In the data rows, zero lies at 4.5, halfway between 4 and 5.
Every row has a hidden score. In each pair, how much higher is the second row's than the first's? 10 means about the same, 20 much higher and 0 much lower. The score is a weighted sum of the row's numbers plus the product of two more (or one squared), each taken from its middle value.
[3 6 3 4 3 4 4 5 6 3 3 5 4 6 3 4 4 4 3 7 6]
[3 7 2 4 3 4 4 5 6 2 3 4 3 7 3 4 4 3 3 6 5] -> 9
[6 4 6 5 6 5 4 4 4 6 6 5 5 3 5 5 5 6 6 4 3]
[5 4 5 4 5 5 5 5 4 5 5 5 6 4 5 4 5 6 4 5 5] -> 6
[6 3 6 5 6 5 5 4 3 6 6 5 6 3 6 6 6 6 6 4 4]
[6 3 6 5 6 4 5 4 4 6 6 5 6 3 7 6 6 6 5 3 4] -> 7
[6 5 5 5 3 3 5 5 4 4 4 6 6 4 6 4 5 5 4 5 6]
[4 5 4 4 3 3 4 5 4 4 4 5 5 5 4 4 4 3 4 5 5] -> 10
[6 2 6 5 7 5 6 4 3 6 6 5 6 3 6 7 5 6 6 2 4]
[3 6 3 4 3 3 4 5 5 3 3 5 4 5 4 3 4 4 3 5 6] -> 10
[6 3 7 5 5 4 5 5 2 6 6 6 7 3 7 7 5 6 5 3 5]
[3 6 3 4 3 4 4 4 5 3 3 5 5 6 3 4 4 3 2 6 6] -> 13
[3 6 3 4 3 4 4 3 6 3 3 3 4 7 3 3 2 2 3 5 4]
[6 3 7 4 6 4 5 5 3 6 6 6 7 4 6 6 6 6 6 3 4] -> 4
[3 6 4 4 3 4 4 4 5 3 3 4 4 6 3 3 4 3 3 6 6]
[7 1 7 6 9 9 7 3 5 9 8 0 5 0 7 7 6 7 8 0 0] -> 5
[5 4 6 5 6 4 5 5 3 6 6 5 6 3 6 6 5 6 6 3 4]
[6 3 6 5 5 4 5 4 3 6 6 6 6 3 6 6 6 7 5 3 5] -> 16
[4 5 4 4 4 4 4 5 5 4 3 5 4 5 3 3 4 4 3 6 6]
[3 6 2 4 4 5 3 4 6 2 2 4 2 7 2 3 4 2 3 7 5] -> 11
[4 6 3 4 3 4 4 5 6 3 3 5 2 5 3 3 5 4 3 7 7]
[7 3 7 5 6 4 6 4 3 6 6 6 6 3 6 6 5 6 5 3 5] -> 11
[6 2 6 4 6 5 4 5 4 6 7 5 5 3 6 5 6 6 7 3 3]
[6 4 7 5 5 3 6 5 3 5 6 6 6 3 6 6 6 7 5 3 5] -> 18
[3 7 2 3 3 5 2 4 6 3 3 4 3 6 2 3 3 3 4 6 4]
[4 4 3 4 5 6 3 4 6 4 4 4 3 4 4 4 5 4 5 6 5] -> 11
[6 4 6 4 4 2 4 6 3 4 5 7 5 5 6 5 6 6 4 5 6]
[2 6 3 4 3 4 3 4 5 4 3 5 3 6 3 3 4 3 4 6 5] -> 9
[4 6 4 4 3 4 5 5 4 3 3 5 4 6 4 4 3 3 3 5 6]
[3 6 3 3 4 5 3 4 6 4 3 5 3 6 2 3 4 3 4 6 5] -> 11
[5 4 5 4 4 3 5 5 3 4 5 6 6 5 5 4 5 4 5 4 5]
[3 6 2 4 3 5 3 4 6 3 3 4 2 5 2 3 4 4 3 7 5] -> 19
[5 4 5 5 5 5 5 5 4 6 5 5 5 4 5 4 4 5 5 4 4]
[5 3 6 5 6 4 5 5 3 6 5 5 6 3 6 5 6 6 6 4 4] -> 9
[6 3 6 5 6 4 5 5 3 6 5 5 6 3 6 6 6 6 6 3 4]
[2 6 2 4 4 6 2 3 6 4 3 3 2 6 1 2 3 2 6 6 5] -> 11
[4 6 4 4 3 3 5 5 5 3 4 6 5 5 3 4 4 4 3 5 7]
[4 6 3 4 3 4 4 4 5 4 3 5 4 6 4 4 4 3 3 5 6] -> 8
[3 6 3 4 4 5 2 3 6 4 3 4 2 6 2 3 4 3 3 6 5]
[3 5 4 3 3 3 4 5 4 3 4 5 5 6 4 4 3 4 3 5 6] -> 4
[7 2 7 6 7 7 6 4 4 7 7 3 5 2 7 7 6 6 7 2 2]
[6 3 7 5 5 3 5 5 2 5 5 6 7 3 6 6 6 6 5 3 4] -> 11
[3 6 2 4 3 4 5 5 4 2 4 3 5 6 4 4 2 1 3 5 4]
[2 7 2 4 3 5 3 4 7 2 2 3 1 7 1 3 3 2 3 6 5] -> 17
[7 3 7 4 6 5 5 5 3 6 6 5 6 2 6 6 6 6 5 3 4]
[3 6 3 5 3 4 3 5 6 3 3 5 3 6 3 3 5 4 3 6 5] -> 11
[5 5 4 4 3 3 5 5 3 3 4 6 5 5 5 5 4 5 3 5 6]
[3 6 3 4 3 5 3 3 5 3 3 4 4 6 3 3 4 3 4 6 5] -> 6
[2 7 2 3 4 6 2 3 6 4 3 4 2 6 2 2 4 3 4 6 5]
[6 3 7 5 5 3 6 5 2 6 6 6 7 4 6 6 5 6 6 3 5] -> 8
[2 6 2 4 4 4 3 4 7 3 3 3 3 7 2 3 4 2 3 5 5]
[4 5 4 3 3 3 5 5 4 3 4 5 5 5 5 4 3 4 3 5 6] -> 7
[6 4 5 5 5 4 5 4 4 6 5 5 6 3 5 6 6 5 5 4 4]
[5 4 5 4 4 3 5 5 4 4 4 5 6 4 5 5 5 4 4 4 5] -> 9
[7 4 7 4 5 3 5 5 3 5 5 7 7 4 7 6 5 7 6 4 5]
[3 5 4 4 4 5 3 4 6 4 4 5 3 5 3 3 4 4 4 6 5] -> 13
[5 5 5 4 3 3 5 5 4 3 4 7 6 5 5 4 4 5 3 6 6]
[3 6 3 4 4 5 3 4 6 3 3 4 2 6 2 3 3 2 3 6 5] -> 10
[7 2 6 5 7 5 5 5 4 6 7 4 6 3 7 7 5 7 7 2 2]
[6 2 6 5 7 6 5 5 4 7 7 3 5 2 6 5 6 6 6 4 3] -> 12
[2 6 2 4 3 5 3 4 7 3 3 2 3 7 2 4 2 2 3 6 5]
[6 3 6 5 6 5 5 4 3 6 6 5 5 2 6 5 5 5 6 3 3] -> 7
[6 3 6 5 6 3 6 5 3 6 6 6 6 3 7 6 6 6 5 3 5]
[6 3 6 4 6 5 6 5 3 6 6 5 5 3 6 6 6 7 7 3 4] -> 11
[6 4 6 5 5 4 5 5 2 6 6 6 7 4 6 5 5 6 5 4 5]
[3 7 3 4 3 4 4 4 6 3 3 4 4 7 3 3 4 3 3 6 6] -> 7
[4 6 4 4 3 3 4 4 5 3 3 5 4 5 3 4 4 4 4 6 6]
[6 3 6 4 6 5 5 5 3 6 6 5 5 3 6 5 6 6 5 3 3] -> 9
[3 6 4 4 3 4 5 5 4 3 3 5 4 6 3 4 4 3 3 5 5]
[6 3 7 5 6 4 5 6 3 6 6 6 6 4 6 5 6 6 5 3 4] -> 8
[3 7 2 4 4 5 2 4 5 4 3 4 2 6 2 3 4 3 3 6 5]
[6 2 6 5 7 7 6 3 5 7 7 2 4 1 6 5 6 7 7 3 2] -> 8
[3 6 3 4 4 5 3 4 5 5 4 4 4 5 3 2 4 3 4 6 5]
[6 3 6 5 6 5 5 4 3 6 6 5 5 3 6 6 6 6 7 3 4] -> 11
[3 5 4 4 4 4 5 5 4 3 4 5 5 6 4 4 3 3 3 5 6]
[2 6 2 3 3 5 4 3 6 3 3 3 3 7 2 3 3 1 4 6 5] -> 12
[7 3 7 5 6 4 6 5 3 6 7 5 6 3 7 6 6 6 6 2 4]
[7 1 7 7 9 9 7 3 5 9 8 0 4 1 7 7 5 6 9 1 0] -> 6
[7 2 7 6 7 7 6 5 4 7 7 2 4 2 7 7 6 6 6 2 1]
[7 3 7 5 7 5 6 4 3 7 7 4 6 3 7 6 5 6 7 2 3] -> 7
[7 1 7 6 8 9 7 4 5 9 8 0 3 1 7 7 6 6 9 1 0]
[7 2 6 6 8 7 6 4 4 7 7 2 5 2 7 7 5 6 7 2 1] -> 13
[4 5 4 5 4 5 3 3 5 4 4 5 3 5 3 3 4 4 4 5 5]
[6 5 6 4 4 1 6 6 4 3 4 7 5 4 6 4 5 5 3 5 7] -> 9
[7 3 7 5 6 4 6 5 3 6 6 6 6 3 6 5 6 6 6 3 4]
[2 6 1 4 4 6 3 4 7 3 3 3 1 7 1 2 3 3 3 6 5] -> 10
[5 5 4 5 3 2 5 5 5 3 3 6 4 5 5 4 5 5 3 5 7]
[2 6 3 4 4 4 3 5 6 3 3 4 3 6 2 3 4 3 3 6 5] -> 8
[6 2 7 5 7 7 6 5 4 7 7 3 5 2 6 6 6 6 7 2 2]
[4 5 5 4 3 2 5 5 4 3 4 7 5 5 5 4 4 5 3 4 6] -> 14
[6 3 6 4 6 5 5 4 3 6 6 5 5 3 6 6 6 6 6 4 3]
[3 4 3 5 5 7 3 5 7 5 4 3 2 4 3 3 4 3 5 6 4] -> 11
[5 5 5 3 3 3 5 5 3 3 4 6 6 5 5 5 4 4 3 5 6]
[6 2 6 5 6 4 6 5 3 6 6 5 6 3 6 7 5 6 6 3 4] -> 9
[5 3 3 5 8 9 4 4 6 7 6 3 3 2 3 3 5 5 7 3 2]
[6 4 6 5 4 2 6 5 4 4 5 8 6 4 6 6 5 6 4 5 7] -> 19
[6 3 6 5 5 3 5 5 3 5 5 6 7 3 6 6 6 7 5 4 5]
[7 1 7 7 9 9 7 3 5 9 9 0 4 1 7 6 6 7 8 0 0] -> 8
[3 5 4 4 3 4 5 5 4 3 4 5 5 5 4 4 4 3 3 5 6]
[4 6 4 4 2 3 5 5 3 2 4 5 5 6 5 4 3 3 2 6 6] -> 13
[3 6 3 4 4 4 3 4 7 4 4 4 3 5 3 3 4 4 4 6 5]
[7 2 7 5 7 7 6 4 4 7 7 2 4 2 7 6 6 6 8 2 2] -> 5
[5 5 5 5 3 3 5 5 3 4 4 7 5 5 5 5 5 5 4 5 6]
[2 6 3 4 3 4 3 5 5 3 3 4 4 6 3 3 3 2 3 6 6] -> 8
[3 6 3 4 3 4 4 5 5 2 3 3 5 6 4 4 2 2 4 6 5]
[4 6 4 4 3 3 5 5 4 3 3 5 5 6 4 4 4 4 3 6 6] -> 13
[7 2 7 6 7 8 7 4 4 8 8 1 4 2 7 7 6 7 8 2 1]
[4 6 4 4 3 4 4 5 4 4 4 5 5 6 4 4 3 4 3 5 5] -> 8
[7 1 7 7 8 8 6 4 5 8 8 1 4 2 7 7 6 7 8 1 0]
[7 1 7 7 8 9 7 4 5 8 8 1 4 1 6 6 6 6 9 1 0] -> 10
[4 5 4 3 3 3 4 5 4 3 3 5 4 6 4 4 5 4 3 5 6]
[7 1 7 7 9 9 8 3 5 9 9 0 4 1 7 7 6 6 8 1 0] -> 9
[4 5 5 4 3 3 5 6 3 2 4 6 5 5 5 4 3 4 3 6 6]
[3 6 2 4 3 5 2 3 6 4 3 4 3 5 2 3 3 4 4 6 5] -> 13
[3 6 4 4 3 3 4 6 4 3 3 5 5 5 3 4 4 4 3 6 6]
[6 3 7 5 6 4 5 5 3 6 6 6 7 3 7 6 6 6 6 3 5] -> 6
[7 1 7 6 9 9 7 4 4 9 9 0 4 1 6 6 6 7 8 1 0]
[3 6 4 4 3 3 4 5 4 3 3 6 5 6 4 4 4 4 3 5 7] -> 5
[3 6 4 4 3 4 3 5 5 4 3 5 4 6 3 3 4 4 4 6 6]
[6 3 7 4 5 4 4 5 3 6 6 5 5 3 6 6 6 7 6 3 3] -> 11
[3 5 4 5 3 4 4 4 5 4 4 6 4 4 3 3 4 4 5 5 5]
[6 3 7 5 5 4 6 5 3 6 6 6 6 4 6 7 6 7 6 3 4] -> 13
[6 3 6 5 5 3 5 6 3 6 6 7 7 3 7 6 6 6 6 4 4]
[3 6 3 4 3 4 3 4 5 3 3 5 4 6 3 4 5 3 3 6 5] -> 15
[3 6 3 4 3 3 4 5 5 3 3 5 3 6 3 4 3 3 3 6 5]
[6 5 6 4 4 2 5 5 3 4 5 7 7 4 6 5 6 6 5 4 6] -> 8
[3 6 3 4 5 6 2 3 7 4 4 4 2 5 2 2 4 4 4 6 5]
[4 6 4 5 3 3 3 5 6 3 3 5 5 5 3 3 5 4 3 5 6] -> 12
[4 5 3 3 3 3 4 5 5 2 4 5 5 6 4 4 3 4 3 6 5]
[3 6 3 4 3 4 3 5 5 3 3 5 4 6 2 3 3 3 3 6 5] -> 10
[2 6 2 3 4 4 4 4 6 2 3 3 4 7 3 4 2 2 3 6 4]
[1 7 2 3 3 5 3 3 7 2 2 2 2 8 2 3 3 1 2 7 5] -> 18
[5 3 6 5 6 6 5 4 4 7 6 5 5 3 6 5 6 6 6 3 3]
[5 3 6 6 6 6 4 5 4 6 6 5 6 3 6 6 5 6 6 4 3] -> 10
[4 5 4 4 3 3 5 5 4 3 4 6 5 6 4 4 5 4 4 5 7]
[7 3 6 5 5 4 5 4 2 6 6 6 6 3 6 6 6 6 6 3 5] -> 15
[3 6 3 4 3 4 3 4 5 3 3 4 3 6 3 3 4 3 3 5 5]
[7 2 6 5 6 5 5 4 4 6 6 5 5 2 7 6 6 6 6 3 4] -> 7
[2 6 2 3 3 5 3 4 5 3 3 3 4 7 3 4 2 1 4 6 5]
[3 6 2 4 3 5 2 4 6 3 3 4 2 6 2 3 4 3 4 6 5] -> 15
[7 3 6 5 6 5 5 4 3 6 6 5 6 2 6 5 6 6 7 3 4]
[5 4 4 5 6 4 4 4 5 5 5 4 4 4 5 4 5 5 5 5 5] -> 10
[6 1 6 6 9 9 8 4 5 8 9 0 4 1 7 7 5 5 9 1 0]
[3 6 3 4 3 5 4 5 5 4 3 6 4 5 4 3 4 3 3 5 6] -> 12
[7 2 6 5 6 5 5 5 4 6 6 5 5 3 6 6 6 7 6 3 4]
[4 6 4 3 3 3 5 5 5 3 3 5 5 6 4 4 4 4 2 6 6] -> 10
[7 2 7 7 8 8 6 4 4 8 8 2 5 2 7 6 6 6 7 2 0]
[3 6 3 4 3 4 4 5 6 3 3 4 4 6 3 4 3 2 3 6 5] -> 10
[3 7 3 5 3 5 3 5 6 3 3 4 3 6 2 2 4 3 3 6 5]
[2 7 2 3 3 5 4 3 7 2 2 3 3 7 2 4 3 3 3 8 5] -> 10
[3 7 3 4 4 6 2 4 6 4 3 4 2 6 2 3 4 3 3 7 5]
[4 5 4 4 3 3 5 5 4 3 3 5 5 6 4 4 4 4 3 5 6] -> 7
[3 6 3 4 3 3 4 4 4 3 3 5 4 6 3 3 4 4 3 6 6]
[6 3 6 5 6 3 5 5 3 5 6 6 6 3 6 6 5 5 4 3 5] -> 11
[4 6 3 4 4 5 3 5 6 3 4 5 3 5 3 2 5 4 3 6 6]
[3 6 3 4 2 4 4 5 5 3 3 5 4 5 4 4 3 4 3 5 6] -> 9
[2 6 3 4 3 4 4 5 5 3 3 5 4 6 3 4 3 2 4 5 6]
[3 6 2 3 3 5 4 3 4 3 3 4 3 6 2 4 3 3 4 5 6] -> 15
[4 5 4 4 3 4 4 5 4 4 3 5 4 5 4 4 4 4 4 6 6]
[4 6 4 4 3 4 4 5 6 3 3 5 5 5 3 3 4 4 3 6 6] -> 9
[3 5 3 5 4 6 3 4 6 4 4 4 3 4 3 3 4 4 4 6 4]
[2 6 2 4 3 4 4 5 5 2 3 3 4 7 3 3 2 2 4 6 5] -> 3
[2 6 2 4 4 6 2 4 7 4 3 3 2 5 2 2 5 3 4 6 4]
[3 6 3 4 3 4 4 4 5 3 3 4 4 6 3 4 3 3 4 5 5] -> 2
[3 7 3 4 3 5 3 4 6 3 2 4 2 6 2 3 4 3 3 6 5]
[4 6 4 4 3 3 4 5 5 3 3 6 5 5 4 4 4 4 3 5 6] -> 7
[3 6 2 4 3 4 4 4 5 3 3 4 4 7 3 4 3 2 3 7 5]
[6 4 5 4 5 3 6 5 5 4 4 5 4 4 5 5 5 6 4 5 6] -> 14
[3 6 3 4 3 4 5 5 5 2 3 4 4 6 4 4 3 2 3 6 5]
[3 6 3 4 4 5 3 4 6 3 3 4 4 6 3 3 3 3 3 6 6] -> 11
[3 6 4 4 3 4 4 5 5 3 3 5 5 6 4 4 4 3 3 5 5]
[4 6 4 4 3 4 4 5 5 3 3 5 4 5 4 4 4 4 3 6 6] -> 12
[4 6 4 5 3 3 4 5 5 3 3 5 4 6 4 4 4 4 3 6 6]
[3 6 4 5 3 4 5 4 4 3 3 5 5 6 4 4 4 3 4 6 5] -> 6
[2 7 2 4 4 5 3 4 8 3 2 4 2 6 2 3 3 3 3 6 5]
[2 6 2 4 3 5 4 3 6 2 2 4 2 7 2 4 3 3 3 6 5] -> 11
[4 5 4 4 3 3 4 5 5 3 3 5 5 5 4 4 5 4 3 5 6]
[3 6 4 4 3 3 3 4 5 4 3 5 4 6 3 3 4 3 3 6 5] -> 10
[7 1 6 7 8 9 7 4 5 8 9 0 4 1 7 7 5 6 8 1 0]
[7 1 7 6 8 8 7 4 4 8 8 1 4 2 7 6 5 7 8 1 1] -> 7
[5 4 5 4 6 6 4 4 4 6 6 5 6 3 4 4 5 5 6 3 3]
[6 3 7 4 6 4 6 5 3 6 6 7 7 3 6 6 7 6 5 4 5] -> 16
[4 5 4 5 3 3 4 6 4 4 3 6 6 5 5 4 3 3 4 5 5]
[2 6 2 3 3 4 3 5 6 3 3 4 4 6 2 3 4 3 3 6 5] -> 12
[2 6 2 4 3 4 4 5 5 3 4 3 4 6 4 4 2 3 3 5 5]
[1 6 2 4 4 7 1 3 8 4 3 3 1 6 0 2 3 2 5 6 5] -> 17
[4 5 4 4 3 3 4 5 5 3 3 6 5 5 4 4 5 5 4 5 6]
[7 3 7 4 5 3 6 5 3 6 6 6 6 4 7 5 6 7 5 3 4] -> 9
[3 6 3 4 3 4 3 4 5 3 3 5 4 6 3 3 4 3 2 6 5]
[2 7 3 4 4 4 3 3 6 3 3 4 4 6 2 3 3 3 2 7 6] -> 8
[6 3 7 5 7 5 6 5 3 6 7 4 5 3 7 6 6 6 5 2 3]
[5 5 4 5 3 2 5 5 5 3 4 7 5 5 4 4 5 4 3 5 7] -> 13
[5 5 5 5 4 3 4 5 6 3 4 6 4 5 4 4 6 4 4 5 6]
[6 5 5 5 3 2 5 5 4 4 4 7 5 5 5 5 5 6 4 4 6] -> 11
[3 6 3 4 4 4 2 4 5 4 3 5 3 5 2 3 4 3 3 6 5]
[7 2 6 5 5 4 5 5 3 6 6 5 6 3 7 6 5 6 6 2 4] -> 5
[3 6 4 4 3 4 4 5 4 3 3 4 5 6 3 3 4 4 3 6 6]
[4 5 3 4 3 5 3 5 5 4 4 4 4 4 4 4 5 4 5 6 5] -> 13
[7 2 7 6 7 7 5 5 4 7 7 3 5 2 7 7 6 6 7 2 1]
[5 6 4 5 3 2 5 6 5 3 3 7 4 5 4 4 6 5 3 6 7] -> 17
[2 6 3 4 3 4 4 4 5 3 3 4 5 6 3 4 3 3 3 6 4]
[4 6 4 5 3 3 5 5 5 3 3 6 5 6 4 4 4 3 3 6 6] -> 11
[6 3 6 5 6 5 5 5 4 6 6 6 5 3 5 6 6 6 7 3 3]
[7 1 7 6 8 7 6 4 4 7 7 3 4 2 7 6 5 7 7 1 1] -> 7
[3 6 3 4 3 4 3 4 5 3 2 5 4 6 3 4 3 3 3 6 6]
[7 2 7 6 8 8 5 3 4 7 8 2 4 2 7 7 6 7 7 1 1] -> 11
[5 5 4 5 3 2 5 5 5 3 4 7 5 5 5 4 5 5 3 5 6]
[4 5 5 4 2 3 5 5 3 3 4 6 5 5 5 4 3 4 3 6 6] -> 8
[2 6 2 4 3 4 4 4 6 3 2 4 2 7 2 4 4 2 2 7 5]
[5 5 4 4 4 2 4 5 4 3 4 6 4 5 5 4 4 5 3 5 6] -> 8
[7 1 7 6 7 7 6 4 4 7 7 2 4 2 7 7 6 7 7 2 3]
[3 6 3 4 2 5 3 4 5 3 3 5 4 5 3 3 4 4 4 6 6] -> 12
[6 2 7 5 7 5 6 5 3 6 7 5 6 3 7 7 5 7 6 3 3]
[4 5 4 4 2 2 6 6 4 2 4 6 5 6 5 4 3 4 2 6 6] -> 9
[6 2 7 5 7 6 5 4 4 6 7 3 6 2 7 7 5 6 7 2 3]
[2 6 2 3 3 4 4 4 5 2 4 3 4 6 3 5 2 1 3 6 5] -> 13
[5 3 6 5 6 5 4 5 3 6 5 5 5 3 5 5 5 6 6 3 3]
[2 6 3 4 3 5 3 4 6 3 3 4 3 6 2 3 3 3 3 6 5] -> 14
[2 7 3 3 3 5 3 5 6 4 3 4 3 7 1 3 3 2 4 6 5]
[6 3 6 4 6 6 4 5 3 6 6 5 6 2 6 6 6 6 5 3 4] -> 13
[7 3 6 4 6 4 5 4 4 6 5 5 6 3 6 5 6 6 5 4 4]
[3 6 3 4 3 4 4 4 5 4 3 5 4 6 3 3 4 4 3 6 6] -> 9
[3 6 3 4 3 4 2 4 6 3 2 4 3 7 3 4 3 4 3 6 6]
[6 3 6 5 6 4 5 4 3 6 6 5 7 3 6 6 6 6 6 4 4] -> 2
[7 2 6 4 6 6 5 4 4 7 7 3 5 2 6 5 6 7 6 4 3]
[3 6 4 4 4 4 3 5 5 4 3 5 4 5 3 3 3 4 3 6 6] -> 8
[4 6 4 4 3 4 4 5 5 3 3 6 5 5 3 4 4 5 3 6 6]
[3 6 2 4 4 5 2 4 6 3 3 4 3 6 3 3 3 4 3 6 5] -> 9
[6 1 7 6 8 7 7 4 3 7 8 2 4 1 6 6 5 6 8 1 1]
[6 3 6 4 6 6 5 4 4 6 7 4 5 2 6 6 6 6 6 3 3] -> 11
[6 3 7 5 5 3 5 5 2 5 6 7 7 4 6 6 6 6 5 3 5]
[7 3 6 5 6 4 6 4 3 6 6 6 6 2 7 6 6 6 5 3 4] -> 14
[2 6 3 4 4 4 2 3 6 4 3 4 2 5 2 2 4 3 3 6 5]
[4 5 4 4 2 3 5 5 5 3 3 6 4 6 4 4 5 4 3 5 7] -> 5
[2 7 2 4 3 4 3 4 5 3 3 3 4 7 3 3 3 2 3 5 5]
[4 6 3 5 3 4 4 5 5 3 3 5 4 6 4 4 4 3 4 6 5] -> 10
[6 3 7 5 5 3 6 5 3 6 6 6 7 3 7 6 6 6 5 4 4]
[3 6 3 5 4 5 3 5 6 4 3 5 3 5 3 3 4 3 4 6 5] -> 10
[3 6 3 4 3 4 3 4 5 3 3 4 4 7 3 4 2 3 3 6 5]
[7 2 7 5 7 8 6 4 5 7 7 3 5 2 7 7 5 6 7 2 1] -> 8
[3 5 3 3 3 4 5 5 5 3 4 3 4 6 4 4 2 2 3 6 5]
[3 7 3 4 4 4 3 5 6 3 3 4 3 6 3 4 3 3 3 7 6] -> 11
[4 5 4 3 3 3 5 5 3 4 4 6 6 5 5 4 3 3 3 5 5]
[2 6 2 3 3 4 5 4 5 2 3 3 4 6 4 4 2 1 3 6 5] -> 9
[2 6 3 4 4 5 2 4 6 3 3 4 2 6 2 3 3 2 3 7 5]
[4 6 4 5 3 5 4 4 6 3 3 5 4 5 3 3 4 4 4 6 6] -> 7
[2 6 2 3 3 4 5 4 5 3 3 3 5 6 4 3 2 2 4 5 4]
[4 6 4 4 3 4 4 5 5 3 3 6 4 5 4 4 4 5 4 5 7] -> 13
[7 1 7 5 8 8 6 4 5 8 8 2 5 2 6 6 6 7 8 1 1]
[6 2 6 4 7 6 5 4 3 6 6 4 5 2 6 5 6 6 6 3 3] -> 13
[4 5 4 5 4 4 4 4 5 4 4 5 4 5 4 4 4 5 5 6 5]
[7 3 7 4 6 4 6 5 3 6 6 5 6 3 7 6 6 5 5 3 4] -> 9
[3 6 3 4 3 5 3 4 6 4 3 5 3 6 3 3 4 4 4 6 6]
[3 6 3 4 3 5 3 4 5 4 3 5 4 5 3 3 4 3 4 6 5] -> 10
[2 6 3 4 3 5 3 4 6 3 3 4 4 7 2 4 3 3 4 6 5]
[7 4 6 4 5 3 5 4 3 6 6 6 6 3 6 7 5 6 6 3 4] -> 17
[4 6 4 4 3 4 5 5 5 3 3 6 3 6 3 3 5 3 3 6 6]
[7 3 7 5 6 4 6 5 3 6 6 5 6 3 7 7 5 6 6 2 4] -> 5
[7 2 7 6 7 7 5 5 3 7 7 4 5 3 7 7 6 7 7 2 2]
[3 6 3 4 3 4 4 5 6 3 3 5 3 6 3 3 4 4 2 6 6] -> 13
[5 5 5 4 4 3 5 5 5 4 4 6 4 5 4 3 4 4 4 5 6]
[5 4 5 4 4 4 5 5 3 5 5 6 6 4 5 5 5 4 6 3 5] -> 5
[5 4 5 5 5 4 6 5 4 5 5 5 5 4 5 4 6 5 5 4 5]
[2 6 3 5 3 4 4 4 5 3 3 4 4 6 3 3 4 3 3 6 5] -> 11
[6 3 6 5 5 3 6 5 2 5 5 6 6 3 6 7 6 6 5 3 5]
[7 3 7 5 6 4 5 4 3 6 6 6 6 3 6 6 6 7 6 3 4] -> 11
[6 4 6 4 6 5 5 5 4 6 5 5 6 3 5 5 6 6 6 4 4]
[6 4 7 5 5 3 6 5 3 5 6 6 7 3 6 6 5 6 4 3 5] -> 16
[6 4 6 5 4 4 6 4 3 5 5 7 5 4 6 6 5 5 5 4 5]
[5 4 6 5 6 4 5 4 4 6 5 5 5 3 5 6 5 5 5 4 4] -> 5
[3 5 2 5 6 6 3 4 8 4 4 3 1 4 2 2 4 4 5 6 4]
[3 6 4 3 3 3 5 5 4 3 3 5 4 6 4 4 4 4 3 5 6] -> 7
[6 2 5 5 7 6 4 5 3 7 6 4 5 2 6 5 6 6 7 4 3]
[2 6 3 4 3 5 2 4 6 4 3 4 3 6 2 3 3 4 4 6 5] -> 15
[6 4 6 5 5 2 5 5 3 5 5 6 5 3 6 5 5 6 5 4 5]
[2 7 2 4 3 5 3 3 7 3 2 3 2 8 2 3 2 2 3 6 5] -> 10
[3 6 3 3 3 4 4 4 5 3 3 4 4 6 3 3 3 3 3 6 5]
[6 3 6 5 6 4 6 5 3 6 6 5 7 4 7 6 5 6 6 2 4] -> 3
[4 4 5 5 4 4 5 6 5 4 4 6 4 5 5 4 5 4 3 5 6]
[3 6 3 4 4 4 3 4 5 3 3 5 3 6 3 4 4 3 4 6 6] -> 9
[3 6 3 3 3 4 4 5 5 3 3 6 4 5 3 2 4 3 4 5 5]
[6 3 6 4 6 4 6 5 3 6 6 6 6 3 7 6 5 6 6 3 4] -> 9
[2 6 2 3 4 5 2 4 7 4 3 4 2 6 2 2 4 2 3 7 5]
[3 6 3 4 3 4 4 4 5 4 3 5 4 6 3 4 4 3 3 6 5] -> 5
[4 5 5 5 3 2 5 6 4 4 3 7 5 5 4 4 4 5 3 6 6]
[7 3 7 5 5 4 6 5 2 6 6 5 6 3 7 6 6 7 6 3 4] -> 9
[5 4 6 5 6 5 5 4 3 6 6 5 5 4 5 6 5 5 6 4 4]
[6 1 6 7 8 9 7 4 4 8 8 0 4 1 6 7 5 5 9 1 0] -> 1
[3 6 2 4 4 5 3 4 6 3 3 4 2 6 2 3 5 4 3 6 5]
[4 5 4 4 4 5 3 4 5 5 4 6 4 4 4 3 5 4 4 5 5] -> 8
[7 2 7 6 7 6 6 4 4 7 8 3 6 2 7 7 6 6 8 1 2]
[3 6 3 4 3 4 4 4 5 2 3 3 3 6 3 4 3 2 3 6 5] -> 15
[3 6 3 4 3 4 4 4 5 3 3 4 4 6 3 4 3 3 3 6 5]
[3 6 2 3 3 5 4 4 4 3 3 4 5 6 3 4 2 2 3 5 5] -> 6
[2 6 3 4 3 5 2 4 6 3 3 4 3 7 2 3 3 2 3 7 5]
[7 0 7 6 9 9 7 4 5 8 8 0 4 1 7 6 7 6 9 0 0] -> 1
[7 2 7 5 6 4 6 4 3 6 7 5 6 3 6 6 5 6 6 3 3]
[3 6 3 4 4 4 4 4 6 3 3 5 3 5 3 3 5 4 3 7 6] -> 9
